Rotation paths and how fast each direction turns (degrees each step)
Each turn is a multiple of 5 degrees from 10 to 175, or 0.
Each row of a path follows its step; steps can be skipped.
Rotation 1:
step 0: .67 .00 -.24 .01 -.52 .28 -.13 .02 -.03 -.11 -.04 .20 .08 .00 -.03 .12
 -.62 -.31 .01 -.12 -.12 .04 -.19 .05 .15 -.27 .21 -.15 -.01 -.02 -.23
 .11
step 1: .27 -.35 .21 -.02 -.29 .26 .02 -.32 .09 -.11 .07 .35 .02 .00 .19 -.18
 .10 .13 -.16 -.45 .03 -.31 .04 .08 -.16 .29 .23 -.20 .09 -.06 .28 -.62
step 2: -.22 .54 -.35 -.32 -.13 -.02 .03 -.26 -.34 .02 -.08 .22 .11 -.07 .11 .22
 .24 .28 .31 -.40 -.31 -.11 -.19 .08 -.03 .02 .14 .22 -.23 -.30 -.05
 -.28
step 3: .13 .41 -.06 -.30 .17 -.61 -.25 .17 .29 -.04 .10 .13 -.26 -.27 .15 .00
 -.22 .14 -.02 -.14 -.01 -.43 .42 -.23 -.33 .01 -.17 -.05 -.04 -.16 -.17
 -.01
step 5: .06 -.02 .15 .22 -.25 .05 -.57 -.20 -.27 -.05 -.48 -.17 -.10 -.27 .18
 -.18 -.20 .01 .21 .09 -.27 .15 -.03 -.05 .02 -.10 -.55 .14 -.05 .41
 -.24 .21
step 7: -.41 -.28 -.19 -.05 .07 .00 -.28 -.40 -.04 -.06 -.08 -.22 .10 -.01 .17
 .33 -.27 .22 -.20 .32 -.11 .07 -.26 .55 .00 -.08 .41 .11 -.02 -.37 -.05
 -.03
step 8: .11 .20 -.15 -.32 -.19 .47 -.33 .09 .30 -.09 -.07 .22 .11 -.03 -.35 -.18
 -.41 .11 -.25 .04 .21 .08 .26 .11 -.15 .18 .12 -.01 .10 -.53 -.09 .41
step 9: -.12 -.12 .47 -.12 .27 .53 .37 -.23 -.27 .07 .43 .32 .17 -.17 .20 -.12
 -.16 -.09 -.34 -.17 .14 -.13 .00 -.11 -.16 -.04 -.16 -.12 -.21 -.34
 -.19 -.14
step 10: .26 .33 .00 -.21 .07 -.01 -.12 -.18 -.45 -.08 -.33 -.21 .33 .18 .15 -.06
 -.09 -.08 -.11 -.28 -.18 .32 .07 -.55 -.04 -.24 .14 -.05 -.53 -.07 -.03
 -.16
Directions:
-.05 -.06 -.03 -.12 .01 -.05 .04 -.02 -.06 -.01 -.09 -.08 .00 .20 .05
 -.08 -.09 -.06 -.04 -.05 .04 -.09 -.06 -.05 .03 -.02 -.04 .10 .15 .21
 -.10 .05 => 55
.11 .09 .07 -.12 .05 -.01 .11 -.06 .04 -.01 -.04 -.01 .01 -.10 -.09 .05
 .02 -.04 .07 -.28 .00 -.08 .05 -.04 .00 -.11 .10 .03 -.03 .05 .01 -.12 => 40
-.06 -.03 -.09 .02 .05 -.05 -.06 .13 -.03 .12 .01 -.07 -.20 .01 .00 -.09
 -.07 .04 .01 -.09 .10 .03 .02 .07 .12 .08 .12 .06 -.16 -.04 -.08 -.09 => 85
.07 -.05 .03 -.07 .06 .18 -.05 .07 -.08 .09 -.09 .15 -.06 -.08 .05 -.02
 -.01 -.15 .00 .05 .02 .09 .07 .00 .11 -.03 -.08 -.01 .13 .01 .00 -.16 => 85
-.13 -.05 -.01 .00 .06 .06 .15 .04 .08 .01 .02 -.03 .03 -.13 -.05 -.12
 .11 -.04 -.04 .03 -.01 -.10 -.22 -.05 -.02 .12 .02 -.08 .06 -.04 -.08
 -.11 => 145
.06 .08 -.13 .02 .09 .10 -.06 -.10 -.01 -.05 .08 -.07 -.09 -.08 .03 .07
 -.03 .10 -.02 .05 -.16 .10 -.10 -.13 .07 -.09 .08 .04 .04 .06 -.15 .01 => 145
-.07 .07 -.17 .05 -.11 .00 .06 .03 -.01 -.05 -.04 .11 -.01 .11 -.11 .07
 .11 -.19 -.03 -.12 .01 .13 -.02 -.10 .06 .00 .02 .01 .02 -.10 -.05 .09 => 175
Rotation 2:
step 0: .23 -.06 -.48 -.53 .03 -.01 .27 .25 -.19 -.11 .11 .22 .01 .01 .18 -.17
 .48 -.07 -.11 -.11 -.10 .01 .09 -.10 .04 -.24 -.21 .13 .02 -.12 .17 .34
step 1: -.15 -.19 -.30 -.36 .10 -.05 -.16 .22 -.17 -.32 .01 -.25 -.02 -.28 -.09
 -.12 .00 -.08 .28 .03 .30 -.09 -.11 -.19 .10 .12 -.05 .00 .22 -.58 .30
 -.08
step 2: .14 .31 -.14 -.09 .13 .25 -.18 .32 -.32 -.23 -.08 -.18 -.18 -.14 .11
 -.08 .03 .01 -.35 .21 .38 .20 .33 .04 -.04 .17 .10 .16 -.16 -.15 .19
 .40
step 3: -.23 .23 .26 -.13 .28 -.25 .20 .30 -.08 -.19 .12 -.01 .13 .23 .11 -.14
 -.48 -.07 -.07 .30 .25 .13 -.03 -.01 -.06 .37 -.23 -.10 .14 -.23 .13
 .17
step 4: -.15 .16 .03 -.08 -.04 .29 .26 .20 .00 -.42 .13 -.40 .23 .25 .39 -.01
 -.10 .18 -.23 -.06 -.07 .16 -.14 .10 -.20 .10 .31 -.03 -.07 .31 .31 .15
step 5: -.04 -.08 .00 .25 .02 .09 .36 -.18 -.08 -.40 .30 -.04 .25 -.06 .12 -.27
 -.26 .03 .20 -.31 .19 .49 -.05 .19 -.07 .07 -.33 .18 .19 .10 -.10 -.11
step 7: .19 .26 -.28 .12 .23 .01 .10 .09 .05 .15 .36 -.07 .08 -.02 .06 -.08 -.25
 -.19 .34 -.25 -.17 -.13 -.16 .38 -.14 -.20 -.21 .24 -.32 -.35 -.25 .17
step 8: -.20 -.14 -.38 .05 .03 .11 .34 .34 -.06 .17 -.30 -.04 -.19 .21 -.05 -.05
 .07 .15 .33 -.05 -.32 .09 -.05 -.16 -.31 -.32 -.07 .01 -.04 -.33 .10
 .35
step 9: .04 .16 -.31 -.01 .02 .01 .32 .15 .01 -.26 -.03 .15 .17 -.29 .32 .23 .30
 -.15 -.02 -.13 .23 -.27 -.04 -.36 -.21 -.18 -.23 .16 -.10 -.54 .07 .03
Directions:
.00 -.04 -.01 -.12 -.04 -.01 .04 .04 -.09 .12 .12 .10 .11 .13 .05 -.03
 -.07 -.13 .08 .14 -.13 -.10 -.01 .07 -.04 .02 .14 .06 .01 .06 .05 .05 => 95
-.12 .09 .09 -.03 -.02 -.01 .06 .09 .00 .12 .10 -.02 .04 -.09 -.04 -.17
 .02 -.17 .08 -.04 -.02 .12 .04 -.08 .07 .03 -.10 -.06 .06 -.05 -.12
 -.10 => 160
-.04 .10 -.08 -.20 .07 .04 -.08 -.07 .11 .05 .02 .04 -.05 -.02 -.04 .10
 .00 -.06 -.04 -.02 .08 .04 .12 -.12 -.13 .12 .05 .02 .16 -.03 .08 .05 => 40
-.01 .00 .06 -.05 .04 .05 -.04 -.03 -.05 .15 -.09 .03 -.03 -.06 .02 .00
 -.02 .00 .01 .06 .20 .05 .07 .24 .01 -.03 .05 .11 -.07 -.09 .03 -.16 => 85
.14 -.01 .03 -.06 .02 .05 -.03 -.06 .05 .06 .00 .09 -.05 .07 .08 -.09
 -.06 .07 .14 -.17 .00 -.02 .02 -.09 -.09 -.22 .07 -.04 -.01 -.09 -.10
 -.01 => 40
